The rows of T fall into 3 groups, which share some directions, and each row is roughly a mix of its group's hidden directions.
T (140 x 13):
[[  6 -11  38  42 -49  35 -32  13  -6  -6 -43  -8  24]
 [  0  15  37  11 -57  33 -51  17   6 -10 -15 -28 -24]
 [ -6 -18  51  10 -12 -24 -20 -30 -12  62 -33 -21  15]
 [-24  51 -51  12 -26 -36 -18  -3 -15  -1  30  35  15]
 [-39  25 -18  -9  -2  35 -73  -1  21   1  14 -30  11]
 [-45 -40 -27  -1  -4 -30  15  24  28  40 -13 -21  42]
 [ 12  53   0 -36  13 -13   6  43  47 -16  17   1  39]
 [ 10   1 -10   5 -32   3  -8 -14  60  10 -57 -30 -39]
 [ -6  12   7  23  -4   4  13  40 -43 -53 -55  20  12]
 [ 32  12 -12 -22  15 -42 -26 -20  65 -13 -19  33  -2]
 [-55 -29 -16  27   8  -9  11  56 -11 -30 -25 -28   8]
 [-31  16 -65  17  -2  19 -11  60  -8  12 -22  17   6]
 [ 42  38  13  28  29 -34 -40 -38  12   7 -28  22 -12]
 [ 17  42 -38  37  24  29 -23  31  -8 -11 -43 -19 -24]
 [ -2 -47  45  38  22  13  23  -1 -37 -48  -1  12  -5]
 [ 52  -8  65 -36  25   4  11  -5  11  -6  34 -18  -9]
 [ -8 -25 -24 -15  -5  25  13 -35 -23 -34 -41  62  -9]
 [ 10  35  -9 -15 -33 -34  41  13  -2 -30  13  21  59]
 [  6 -51  -6 -30 -36  34  20 -15  -5 -27  -6 -23 -53]
 [-11  30 -19  -8   0   6 -38 -79  -5 -21  20  11  23]
 [  8 -10  38   2  44 -54 -44  22  26  27  17  -8  11]
 [ -5  21   2   6 -76  33  -5 -29 -21  43  -5  -6 -19]
 [ 16  -8  54 -66  11 -14   4 -21 -11   0  38 -16  25]
 [ 18 -43  13  31   1 -17 -35   8  -1 -38 -31  53 -26]
 [ -3  26  19 -35  -8  -5   1  34  56 -47 -16  39  11]
 [ 24 -26 -24  28 -15 -15 -43  -4  45   7 -11  41 -44]
 [  3 -33  -4  35  30  31  27 -38 -53 -23  26  19   5]
 [ 24  50 -36  52 -20  17  22 -12  42  -1 -13  -4 -22]
 [ 19 -23   7 -22 -15  15 -22 -32  22   9 -76  -4 -32]
 [-43 -23  -3  37  26 -26 -11   0  -7  67 -28  -1 -17]
 [ 16 -49 -19  14  -4  21   4 -38 -30  -2  22  47 -46]
 [ 27  41  -4 -31  45   0  -8  -6   1 -49 -53   6  10]
 [ 33 -47  16 -37  -4 -33  51  23  34  18  -3   5 -14]
 [-49  39 -20  27  -6 -27 -14 -22  15  40   1 -47 -16]
 [ -7  24  13 -13 -43  17  19  35  -9 -23   9 -67  31]
 [  2  54 -29  -1 -48  21 -30 -21 -11 -36   7  27  28]
 [-46  32 -34 -21 -36  25  22  16 -27  19 -46   0   8]
 [  4  -5  17  46  46 -22  33  19  13 -59   5 -25  -9]
 [ -6  63  -3 -31   4 -34  31  39   7 -30  32 -12   7]
 [ 19  28 -28 -11  19 -28 -28 -31  74   5  -1 -17  -8]
 [ -4 -26  22   3  10 -26 -41  52 -43  27  -5  42  11]
 [ 33  30  15  26 -16  15 -17 -56 -31  52   5  -9  19]
 [-49  -4  54  26  31 -26  32  27   6  21 -32   2  -1]
 [-40  11 -36 -15 -27   1 -40 -16  35 -32  36 -13  34]
 [ 17  -8  25  -5  17  27   1  -6   5 -36 -22 -62  55]
 [-17  18 -44  -6  -1  51  22 -30   0 -19 -56   5 -27]
 [-39  -3   5  55  46  22 -20  16 -14  -4 -24 -40  25]
 [-15 -26  19 -31 -17 -79  -7 -23  24  27  -5 -12   2]
 [ 47  30  29 -15  48  -1  -8 -48  28   5 -16  12  27]
 [ 37  14  20 -45  18  21   9  36 -53   4 -11  40  12]
 [ 19  13 -38 -19   8  -7  47 -32 -32  -8  31  55   6]
 [ 26   9  56   8 -16  57 -28  12 -43 -15  -4   1 -19]
 [  2   5 -24  25 -40  55 -34 -19  18   0 -49   4  24]
 [ 19 -30  -5  -6  32  13  47  -5  57 -37  -7 -32 -22]
 [ 25  18  47   0  21   2  40 -18 -18  42  42 -21 -31]
 [ -5 -13 -24   5 -40  30  -9 -48 -22  -9  -3  51 -44]
 [ 11 -13  50 -16   7   5  25  38  16  68  20   3 -21]
 [-37 -32  -4 -51 -31  14 -43  -4 -28  -3 -42   1 -10]
 [-13  39  -6  -4 -12 -20 -23  62  31 -26   5   9  49]
 [-13  20  76  35  10 -25  37  10 -20  19  -1  16   3]
 [ 18  15  58  26  35  24 -25 -35 -46 -17   5  -4   2]
 [  8  16  21 -20  -9  56  13 -39 -45 -19  12  -8 -46]
 [  2  22 -23  11 -19  43  -7 -21   0  78  14  -6  25]
 [  7 -19  52   0 -10  21  19 -13 -68 -41  -5   7 -16]
 [ 69  17   2 -15  48   4 -23  24  12   4 -14  38 -18]
 [-18  16 -33  10  34 -41  15  51 -20   1  49 -18  14]
 [ 49  21  24  20  56 -14  19 -18 -15 -28  33  29   1]
 [-14  31 -49  17 -53  26  13  24 -40 -19 -27   5   6]
 [ 18 -57  10 -20 -20   9 -49 -30 -20 -10   9  37 -33]
 [-56  26 -45 -13 -10 -22 -15  14  19  37   6 -34 -28]
 [ 18  34  17   5 -53 -24   7  51 -24 -23  17 -21  32]
 [-39  13 -76  26  38  13  19   1   9   8 -20  -9   8]
 [ 16 -14  54 -44  36  24  -9 -14 -46  20  16  -4 -24]
 [ 30 -78   7  18  24  18  12  -6 -20  29  22 -20 -15]
 [ -8  49 -36  17   4  -7 -26   6 -11  45  15 -30  51]
 [-43  -3 -15  -8 -51  16 -24  10 -68   0  -3 -18  12]
 [-31   2   0  19   4  62  40 -29 -27 -32   4  29  23]
 [-12  15 -13 -18  26  51 -15   0 -38 -10 -62 -11 -29]
 [ 15 -17 -54   6 -20  20 -14 -45 -41  -6  30  26 -33]
 [ 35  41 -16 -65  17 -15   7 -19  19 -18 -15  29  28]
 [ 35 -10  55   8  17 -23   2 -11   7 -36  -2  63 -13]
 [-32   7  26 -17  44  -9  43   7 -35  11  16 -10  56]
 [  2 -13 -12  36 -22  -3 -70  -3  19   2   6 -41 -43]
 [ 14  38 -41  30  20  38 -32  14 -10 -15   8  42  36]
 [  7  13  25 -24  33 -26  26 -56 -11 -11 -29 -25 -45]
 [-15 -40 -28  16   9  40  -4 -47 -15 -21 -13  53 -19]
 [ 15  30  25 -19 -58 -15 -15  23  41  -1 -15 -42 -25]
 [-12 -15 -12 -32  22  36  48 -16  32  39   3  25 -41]
 [ -8  14   1   2  -2  14 -26  30  69  25  21 -53 -11]
 [ 33  -5  11 -17 -52 -46 -16  24  37  11   9  45   0]
 [ 20 -19  62  41 -34   7  30  18 -34 -22 -19  -6  -7]
 [-31  12  33  -1 -10  13  64  26 -36 -27 -30  -7  24]
 [ 15   1  52  44 -23 -21 -28  34 -12 -24   1  21  43]
 [  6  33  55   4  17 -16  -5  29  39 -18 -20  24  49]
 [ 11  -1  -9 -50  37 -25 -41 -57  12 -24   3   8  21]
 [ 46   9 -10  42 -10 -10 -48  32  -7 -50 -18   9 -17]
 [-20  -3   3   2   0 -63   7  20 -36 -53   2 -14 -41]
 [ 47  19   3 -54  -5  -4 -59 -21  22 -10  -1 -18 -22]
 [  1  40 -18  31   7 -48 -11 -13  29  21  46  11  42]
 [-35  -1 -36  34  25 -28  48   1   2  35  18 -11  40]
 [ -3 -41  17   9  55 -48 -12  28  31  17 -18  24 -17]
 [-49 -18 -50  -3  25  37  23  12   9  42  -2 -30  10]
 [ -4   3 -21   4  52 -43 -17 -52 -15  26 -26  -8 -33]
 [ 19  39 -52  15  12  49  21   9 -28  -8 -10  38 -25]
 [-18  42 -21 -39   7 -32 -17 -11 -42  13  22  20 -50]
 [-16  42 -59 -25 -19  18  -6 -45  -1 -24 -12 -31  15]
 [  6  58  19 -30 -21  17  -1 -21  40 -23 -23  47  11]
 [ 14 -44  22  40  18 -56 -13  34 -34  -4  22  -4 -10]
 [-18  -8 -10  -7 -36 -33 -10  21  72  23  -3 -39  -5]
 [ 10 -22  27  28  10   3  19 -45 -28  42   7  42 -42]
 [ 16 -33   6  42  33  -3 -55  25   8  30   0  11 -42]
 [-27   1 -44  45 -55  11 -28  25 -22  22   6 -15 -13]
 [  4   6 -16  -1 -33  -4 -52 -29   1 -57 -32  39  -7]
 [-17  33 -18 -30 -30  26  37  27 -51   0 -32  20  23]
 [ 14  -3  53  35  36 -36  -9 -20 -13  48 -24 -18   8]
 [  1  -7  40 -23  78 -15 -26  12 -20  -4 -32   8  11]
 [-41  -6  -4  20 -11  51   7 -39   2  21 -32  53  -8]
 [-27 -32  -5  -8  29  21  21 -40  17  40 -36  19 -45]
 [  1  52  57  16 -51 -33   2  19 -17  12   2  -1   2]
 [-12 -39 -46 -53 -29  37  10   4  13  21  -8  20  28]
 [-34  16  45 -38   3  -5  35  -1  25  34   1 -53   8]
 [  1  22 -24   4  66  69  -3  -2 -17  -7   6  -6 -14]
 [-34  60 -34 -20 -32  22  -7  14  32  32  -9   3  24]
 [-22 -15 -37 -13 -14  36  54  20 -22   4  50 -11 -25]
 [ 22 -21   8 -44 -31 -18  -5  24  64  41   8  -8  -7]
 [ -8 -36  -9 -29  34   7 -30   9 -10  -1 -75   5 -25]
 [-44 -22  -5 -17  -5 -13 -41  -3  -4   1 -69  33 -17]
 [ 49 -19  24  -2 -18  38  13 -19   3 -17  31  61  -7]
 [-51   7 -25 -14  11  -8 -50 -24   1  37   2 -51   5]
 [ 30 -16  26  32 -34  10  52  -5 -36  15   3  30  38]
 [ 47 -26   6   5  34 -13 -43   1 -31 -37  10  47   7]
 [  4  15  -8 -37  -1  -8 -58 -36  57 -26  17 -12  -7]
 [-38  -6 -27 -33 -14  53 -49 -28 -22  -6 -27  -2   6]
 [-40  -8 -22  20   0   5 -58  22 -10  32 -47  -8 -32]
 [ 27 -18  -4  23   7  56   7  13 -37 -24 -32  32 -43]
 [ -1  -4  -3  32   9  -2 -29  10 -50 -30 -22  48  50]
 [ 48  38  28  28  30  18 -13 -39 -17 -23  31  24  11]
 [ 11  -2  63  -1 -45  26  24  27   9 -44   2  21  14]
 [-37  21 -12  -5   2  -2  15  37 -40  -7 -62  31  26]
 [ -4 -20 -34 -54 -13 -35  52  -2  33  -1  29   3 -19]]

One row of each group comes first, with its name. Which group is each row after those in?
[-47  -8 -17  -1  31 -39  41 -29 -20  24  36 -17  28]  E
[-19  27  -5   3 -34  -7  33 -15   8  -3  47 -62  32]  K
[-38 -55  17  23   4  53  38   0 -12 -21 -14  21  -1]  G

[ 31 -39  16 -43  14  42  25   7  57  12  -2   0  -8]  G
[ -3  23  32  16 -24  32  20  -5  -1  78   2 -19  21]  G
[ 38  23  15   7 -13 -45 -44  37  10  26  12 -33  33]  G
[-34  29 -59   4 -22  49  16 -17 -15   1 -34 -18 -14]  K
[ 41 -31  37 -49 -24 -43   1 -13  12   6  18  34  13]  E
[-27  29 -28 -24  50  42  14   2 -35  37 -24 -13   8]  K
[-24  -6  -6 -41 -52   8 -42 -30 -38 -29 -10 -23   1]  K
[ -8 -19 -21 -24 -55  38  31  16 -18 -37  27 -21 -27]  G
[ -6 -14   7  15  71   1  44 -41 -36 -12   9  -2  -7]  G
[  1   3  21  29  -7  26 -17 -31  10   6 -67 -39 -36]  E
[ -3  31 -47 -43 -10  -7  16  16   2  17  27 -62 -14]  G
